In the rows, 128 means zero.
Each run below is a few steps of one of 6 hidden systems, one row a step.
seq 1, Z366, 11 rows:
[[112 192 145 138 118 106 136  96 108 158 190  86  91 132 166 120  99 148
   69 158]
 [169  98  98 117 170 162  95 117  98 115 210 144 148 140 119  91 154  92
  105 156]
 [ 91 125 124 133 135 139  74 155 180 104  94 160 162 151 154 140 167  71
   91 104]
 [ 74 147  72 126 101 127 131 121 134 140 136 176 131 124 191 172 105 170
  118 129]
 [129  76  60  97 106 151 134 147 110 139 118 178 106 111  86  97  96 157
  159 154]
 [115 127 138 128 106 140 121 150 161 128  55 111  64 128  97  86  81  95
  144 125]
 [158 162 141 178 140 139 148  85 125 114 138  90  75 127 172 124  57 121
  146 120]
 [199  94 135 172 168 167 138 106 116  81 148 124 147 131 144 138 133 112
  180 119]
 [133 122 168 134 139 123 135 138 162  93  76 122 190 131 149 176 173 131
  183  93]
 [130 151 146 109  96  75 175 129 117 150 112 124 170 108 138 169 142 211
  160 116]
 [150 115 156  83 111 102 171 158  97 169 135 107 127 115  60  95 156 183
  136 166]]
seq 2, Z833, 11 rows:
[[167 119 129 179  83  80 115  78 112  95 105 143 193 129 156 142 110 149
  106  71]
 [100  88 156 136  67 154 108 127  80 144 143 102 156 107 149 120 142 190
  159 201]
 [111 139 106  47 125 118 106 122 145 147 122  86 179  94  96  93 114  91
  201  90]
 [208 132 176 168  81  78 132 164 151 162  98 131 130 113 119  52 107 150
  112 103]
 [114 114 207 128 149 183 141 180 139 170 182  92  80 147 144  92 151 101
  158 197]
 [156 160 127  82 204  89 132 133 203 102 187 150 134 158  96 132 142  59
  150  76]
 [170 129 162 201  99 112 180 158 186  97 128 184 108 158  95 159 163 177
   46 151]
 [ 19 137 121  64 148 185 202 120 132 121 154 121  93 175 138 190 142 140
  118 195]
 [144 173  20  45 166  57 136  73 119  77  86 166 121 140  94 140  95 142
   82  83]
 [145 116  92 195  94 187 124 128  67 111  26 113  91 115 159 105 132 183
   21 187]
 [ 50 135  75  74 191 192  82  95  58 143 126  87 157 128 252 135 121  70
  165 127]]
seq 3, Z594 (11 x 20):
[[105 119 144 141  93 109 113 111 125 140 161 151 147 146 175 127 104 132
  123 122]
 [127 116 108 131 112 131  80 139 136 124 149 143 117 101 114 111 122 147
  150 171]
 [111 132 111 117 104 145 131 137 179 120 105 125 140 119 115 108 104 107
  148 116]
 [136 127 155 143  97 115 154 120 148 124 129 141 112 155 162 119  87 147
  145 134]
 [151 124 135 133 145 144 126 138 142  97 121 119  85 123 119 121 125 149
  158 175]
 [144 149 130 111 155 139 160 127 165  98  95 107 139 132 124 129 134 112
  149 111]
 [164 133 163 143 140 110 173 128 122 125 122 138 136 155 156 147 143 160
  124 122]
 [133 135 135 112 167 131 140 152 105 138 123 121 107 118 118 145 174 152
  130 155]
 [127 152 111 101 166 117 148 134 112 150 109 118 137 118 112 136 148 109
  113  83]
 [135 125 138 160 132 116 140 125  83 166 142 145 122 136 135 137 138 125
   76 102]
 [ 90 119 115 131 153 144  86 126  84 150 155 137 107 120 119 141 147 102
  109 136]]
seq 4, Z65 (11 x 20):
[[120 114 166 159  85  97 104 133 109 140  95 128 123 118 119 126 127 153
  134 131]
 [126 138 134 133 103 148 117 125 145 140 135  81 133  96 113  96 102 115
  164 142]
 [184 113 144 135 133 127 143 127 136 125 136 128 139 152 134  79 110 104
  125 110]
 [140 121 187 154 131 117 117 150 153 115 149 136 115 154 137 128 154 130
  124 160]
 [123 165 127  97 147 125 139 136 185 119 174 119 140 126 124 134 139 131
  148 143]
 [159 138 106 100 143 105 177 142 148 122 125 163 123 148 109 124 140 153
   98 127]
 [ 88 135 130 102 131 127 137 142 121 128 100 133  79 149 124 140 143 160
  101 181]
 [105 167  68  85 163 144 111 106 115 115 117 108 101 116 144 124 109 122
  120 138]
 [148 114  78 154 154 159 117 118  86 111  95 157 133 132 155 137 135 122
   81 115]
 [ 69 102 132 143 126 157  96 133  92 140 119 143 150 127 181 167 154 117
  140 126]
 [114 136  93 131 121 107  96 121 114 164 139 143 169  81 146 150 116 116
  168  61]]
seq 5, Z833 (11 x 20):
[[132 154 122 151 108 149 151 120 103 158 120  92 113 108 142 108 106 148
   87 147]
 [127 100 109  97 158 146 113 121  85 143 146 132 132 146 154  94 125  93
  131 125]
 [143 127 136 153 133 100  60 131 144 103 118 140 146 123 133 122 148 104
  114 112]
 [112 140 141 176  95 160 125 142 156 144 162 128 157 102 154 145 136 135
  132 141]
 [ 99 106 112  94 113 116 141 137 137 153 160 167 140 129 119 134 112 130
  176 107]
 [133 125 139 137  98  92 121 138 150 122  93 137  83 118  74 117 101 144
  136 131]
 [130 145 146 144 127 173 172 113 135 129 134  79  88 134 128 112  90 113
  136 150]
 [174 110 127 105 171 124 152  95 118  93 148 134 132 172 142 111 114 105
  140 113]
 [162 120 152 149 133 119 108 130 143  71 100 126 153 143 128 138 175 151
  104 159]
 [ 95 161 126 100 131 155 160 136 150 130 130  96 180 119 157 159 165 149
  135 145]
 [133 136  93  69 133  78 149 148 112 163 110 164 147 122 127 127 143 165
  124  97]]
seq 6, Z480:
[[101 122 163 122 138 107 126 120 122  92 121 130 138 165 106 167 184 131
   86 144]
 [ 87 174  88  80 130 120 129  97 122 118 147  95 163 118 126 150 144 150
  103 142]
 [153 111  86 101 100 110 121 120  99 137 124 146 182 122 123  89 134 157
   83 127]
 [ 89 121 140 119  97 132  72 166 117 156  84 118 135 120 145  91 153 128
   87 157]
 [114 171  95 133 126 126  71 135 144 158 142 117 118  93 172  95  91  99
  130 109]
 [160 100 131 197 102 131  99 152 151 149 159 189 126 122 146 107 109 106
  130 101]
 [ 69 103 170 144 116 152 120 167 173 148 147 155 101 138 124 153 125  86
  178 128]
 [120 136 114 113 116 111 165 108 169 116 154 142  97 120  89 151  61 126
  207  98]
 [161  74 147 159  91 150 195 116 126  92 110 142 100 150  69 133 101 163
  149 155]
 [105 108 153  85 156 169 164  95 102  79  83  66  97 169 127 133 118 125
  158 178]
 [198 160 108 114 178  99 134  68 113  47 103  86 141 139 162 130 116 166
  137 131]]
seq 7, Z16 (11 x 20):
[[136 134 123 136 154 137 106 120 151 104 185 146 118 136 154 137 127 122
  145 151]
 [135 130  93 111 138 135 145 141 172 105 134 169 158 135 129 147 141 124
  139 110]
 [101 126 119 116 105 119 156 148 138 138  92 158 120 127 133 155 127 170
  136 136]
 [117 123 104 108 133 126 133 121  90 136 100 124  82 111  99 129 107 150
  148 146]
 [144 123 113 137 148 149 126 114 102 124  84 108  99 126 116 103 107  94
  112 108]
 [130 121 160 177 137 150 115 113 110 115 114 108 128 141 178 134 124 102
  119 118]
 [142 118 139 160 143 130 100 113 125 110 157 126 170 117 154 155 152 127
  161 120]
 [140 123 125 131 111 125 133 146 147 138 135 137 193  97 105 145 165 143
  146 104]
 [109 128 157 110  88 106 159 153 121 179 124 122 141 110  93 128 140 164
  135 131]
 [126 137 152 104 117  93 132 120 101 158 146 104  86 124  73  98 108 131
  120 140]
 [142 144 149 135 139 132 132 108 140 115 149 100  94 157 107  88 109  84
   79 136]]
seq 8, Z480:
[[130 100 102 117  93 130 186 155 135 133  80 172 102 125  94 140 117 190
  144 143]
 [101 108 100 100 143 175 148 131  78 134  57 104  70 123 118 119 113 136
  140 160]
 [165 134  96 151 171 126 110  82  79  86  67 109  98 122 158 130  94 118
  122  99]
 [153 114 151 213 152 152 100 115  93  97 117 130 153 120 188 176 166 132
  107 121]
 [ 96 139 143 119 167 138 111 125 119 142 167 109 201 107 171 182 186 102
  179  93]
 [153 139 148 118 103  64 147 131 133 166 144 126 203  85  87 145 151 157
  172  63]
 [114 120 190 134  71 132 173 160 102 207 131  86 128 105  53  99 141 145
  112 145]
 [115 147 154  82 138 110 132  92  92 161 156  61  73 148  87  62  75  70
  106 127]
 [180 138 153 178 124  82  90  79 138  69 168 138  89 175 108  94  93 103
   51 143]
 [ 81 125 142 141 123 174 103 117 185  68 198 145 142 186 167 154 162 105
   70 203]
 [ 95 145  59  28 131 104 116 119 201  85 169 181 200 152 163 138 127 140
  161 133]]
seq 9, Z366:
[[146 131 121 134 134 131 132 121 122 125 123 136 183 140 191 128 139 128
  111 103]
 [125 109 124 121 126 122 115 167 119 142 118 163 145 122 162 135 160 170
  149 149]
 [108 147 113  91 125 120 132 173 154 171 121 136 118  95 107 120 136 138
  154 126]
 [134 133 137 131 117 119 167 144 131 173 138 140  82 135 103 104  93 119
  110 110]
 [132 120 159 157 154 139 132 123 123 124 162 132  66 152 108 133 116  99
  122 146]
 [125 142 119 142 165 137 115  91 147  78 153 120 131 132 110 169 130  84
  134 104]
 [125 112 107 154 112 134 140  87 119  83 108 144 180 140 134 171 134 137
  107 106]
 [ 93  99 116 100  98 125 115 115  94 105  83 123 156 127 133 142 141 175
  147 163]
 [130 146 106  83 101 104 101 129 113 146  85  94 141  91 113  83 115 158
  145 140]
 [167 139 151 142 106 140 131 146 114 176 118  93 121 111 145  56 111 128
  105 142]
 [146 134 172 144 164 143 111 153 129 158 181 113 110 141 184  94 133  90
  144 137]]
seq 10, Z594 (11 x 20):
[[150 122 103 103 169 170 152 162 155 135 162 151 139 129 171 117 140 121
  175 140]
 [149 125 129 121 147  88 133 177 166 131  92 191 126 133 131 147 149 142
  150  90]
 [114 156 125 166 127 143 166 163 142 154  99 142  80 100 123 177 131 163
  122 127]
 [113 111  97 108 162 153 185 110  85 140 115 135  79 132 101 151  99 117
  153 103]
 [151  96 133 164 144 106 120  90  72  91  78 141 105 149  92 149 124 113
   99  92]
 [100 127 142 178 134 167 112  87  82  97 120  79 153 119 133 175 159 119
  109 138]
 [117 104 122  91 125 117 116  81  69 125 151 103 210 122 128 138 148 131
  160 112]
 [136 105 161 127  68  86  89 140 104 156 118 122 189 107  98  98 162 158
  111 134]
 [ 77 156 163 108  82 138 110 150 136 195 148  73 128  98 126  86 125 122
  129 161]
 [150 144 133  95 123  92 118 120 141 169 188 118 110 131 128  57  66  93
  152 109]
 [168 131 161 182 123 130 104 153 195 116 180 154  88 147 114  87 114  90
   96 146]]
seq 11, Z65, 11 rows:
[[134 156 172 151 124 109 181 141 148 153 128 123 104 138 142 146 119 145
  131 111]
 [144 127 135 110 153 121 145 129 108 133 150 115  88 115  90 130 127 156
  166 159]
 [133 135 124 105 159 132 133 120 142  90  92 106 111 142  81 121 138  98
  112 126]
 [130 158 150 137 150 130 152 104 112 110 126  95 129 149 160 142 144 133
   83 135]
 [129 127 113 105 150 125 108 120  90 120 150 118 160 119 141 136 167 156
  126 156]
 [107 131  98  98 124 125  98 141 130 126 100 136 176 117 120 125 166 123
   98 113]
 [100 138 121 129  97 129 130 144 110 181 121 135 141 119 154 118 130 138
   87 118]
 [111 106 107 127 110 129  96 139  94 172 158 150 110 109 128 100 107 124
  130 138]
 [116 105 110 154 111 142  91 125 142 128 141 156 112 131 108 113  97  75
  120 107]
 [119 117 146 181 102 138 142 103 145 120 165 152 122 152 149 149  90 105
  135 108]
 [138 105 141 144 110 109 139 104 139  98 168 152 131 138 126 157 104 148
  187 127]]
seq 12, Z16, 11 rows:
[[114 143  77 128 167 152 123 123 110 125  91 116 117  78 105 174 133 128
  167 100]
 [141 108 113 165 118 143 160 115  71 156  76 128 140 110 128 138 113 120
  118  70]
 [106  86 180 180 111 134  99 117  64 139 108 108 125 118 112 152 144 114
  136 123]
 [134 141 150 158 128 125  95  91 113 123 153  72 169  88  95 139 136  93
  156  92]
 [158 120 167 164  75 118 148 109 135 139 158 111 205 124 112 113 136 126
  105  95]
 [105 109 199 112  79 103 127 130 135 138 173 111 167 144 101 117 160 148
  133 170]
 [137 172 140  70 112  73 123 120 171 126 176  95 142 123  76  88 126 144
  130 150]
 [154 154 130  92 106 118 168 141 173 130 150 129 116 165 118  61 112 139
   58 167]
 [101 136 144  68 153 122 129 141 152 112 154 140  80 196 176 100 126 131
  102 196]
 [139 172  67  86 191 108  91 137 175  87 143 168  88 144 174 122 119 130
  117 149]
 [125 133  46 121 158 178 149 167 160 117 103 195 107 137 185 143 132 141
   93 142]]

Which system made each run below?
seq 13 (2 x 20):
[[100 140 148 125 120 150 134 109 161  86 118  97  92 143 118 140 109 133
  147 179]
 [167 130  91 112 139 146 158  89 136  79 143 122 141 147 151 114  96 142
  148 143]]

Z480
seq 14, 2 rows:
[[ 87 131 144 116 119 103 109 140 142 148 158 150 139 137 113 145 150 118
  116 120]
 [105 144 116 129 100 112 130 128 146 146 154 145 110 119  90 129 113 135
   99 131]]

Z833
seq 15 (2 x 20):
[[ 97  92  86 117 105 138 100 123  36 174 139 131 129  81  82 130 136 156
  133 146]
 [ 86 100 109 129  93 142  79 104 105 133  90 116 139 120  93 100  94  57
  108  87]]

Z65
seq 16:
[[135 137 125 148 137 109 108  92  97 111 123 117  74 129  95 129 103 112
  103 122]
 [128 120 120 159 136 173 122  84 117  91 146 101 144 138 119 133 124  87
   98 131]]

Z594
seq 17, 2 rows:
[[127 154 162 120  87 111 189 110 164 119 135  94 195 117 115 164 135 172
  169 117]
 [154 112 175  79  98  69 174 114 107 130 141 113 158 157  95 106 140 186
  136 154]]

Z366
seq 18:
[[175  99 139 138 124 154 139 181 189 114 108 156 186 137 116 103 172 108
  130 118]
 [ 87 150 190 112 123 101 153 180 188 157 128 149 116 154 167 155 156 151
  150 142]]

Z833
seq 19:
[[159 122 127  99 127 138 186 134 121 162 156 131 132 158 154  72 101 125
  114 123]
 [141 119 158 111 155  85  96 160 122 124 115 155  74 157 119 108 151 133
  113 157]]

Z480
seq 20 (2 x 20):
[[169 135 135 145 125  97 128 122 113 137 153 140 118 140 142  99 115 142
   93 126]
 [124 120 140 134 149 169 119 153 146 119 151 128 120 135 131 127 164 116
  119 169]]

Z366
seq 21, 2 rows:
[[124  81 124 138 108 150 104 169 144 163 143 164 128 105  78 106 131  90
  156 112]
 [ 91 132 159 137  97 120 144 131 170 143 100 127  86 137 103 129  76  90
  155  98]]

Z480
seq 22:
[[145 105 139 106 150  97 156 115 111 109 142 154  97 161 101 141 124 144
  154 132]
 [140 147 134 128 143 117 129 124 148  88  97 108 107 118  65 143 149 134
  112 142]]

Z366
seq 23:
[[118 126  85  72 141 137 150 168 188 145 165 175 140 123 112 123 131 121
  177 123]
 [135 125 128 122 106  96 176 154 177 135  99 189  83 162  98 123  99 132
  102 106]]

Z366
seq 24, 2 rows:
[[161 157 121 133 148 168 160 135 106 133 102  58 108  89 104 115 144 160
  125 166]
 [137 108 136  72 183 155 127 127  83 125 106  88 144 153 136  88 164  89
  115 139]]

Z65
seq 25 (2 x 20):
[[ 89 135 190 158  71  93  90 131 158 128  94 116  96 138 106 128 124 129
  100 143]
 [121 169 110 116 123 154 161  96 143 147 211  88 117 115 134 107  83 123
  139 153]]

Z833
seq 26:
[[ 81 150 111 127 131 128 106 154 155 155 154 161 100 124 135 138 126 113
  104 131]
 [111 120  83 135 125 145 134 123 134 137 163 176 101 134 114 132  92 107
  113 115]]

Z366
seq 27 (2 x 20):
[[108 119 165 134 125 131 119  97 137 100 175 111 134 155 105 139 129  94
  129 142]
 [150 151 131 124 120  95 135  85 156  87 164 122 167 141 122 141 122 138
  119 117]]

Z65
seq 28, 2 rows:
[[106 157 129  93 128 131 153 113 120 149 144  87 121 130 118 115 121 135
  111 147]
 [155 124 101 111 144 117 111 110  94 116 133 131 121 136 120  96 129 131
   91 141]]

Z65
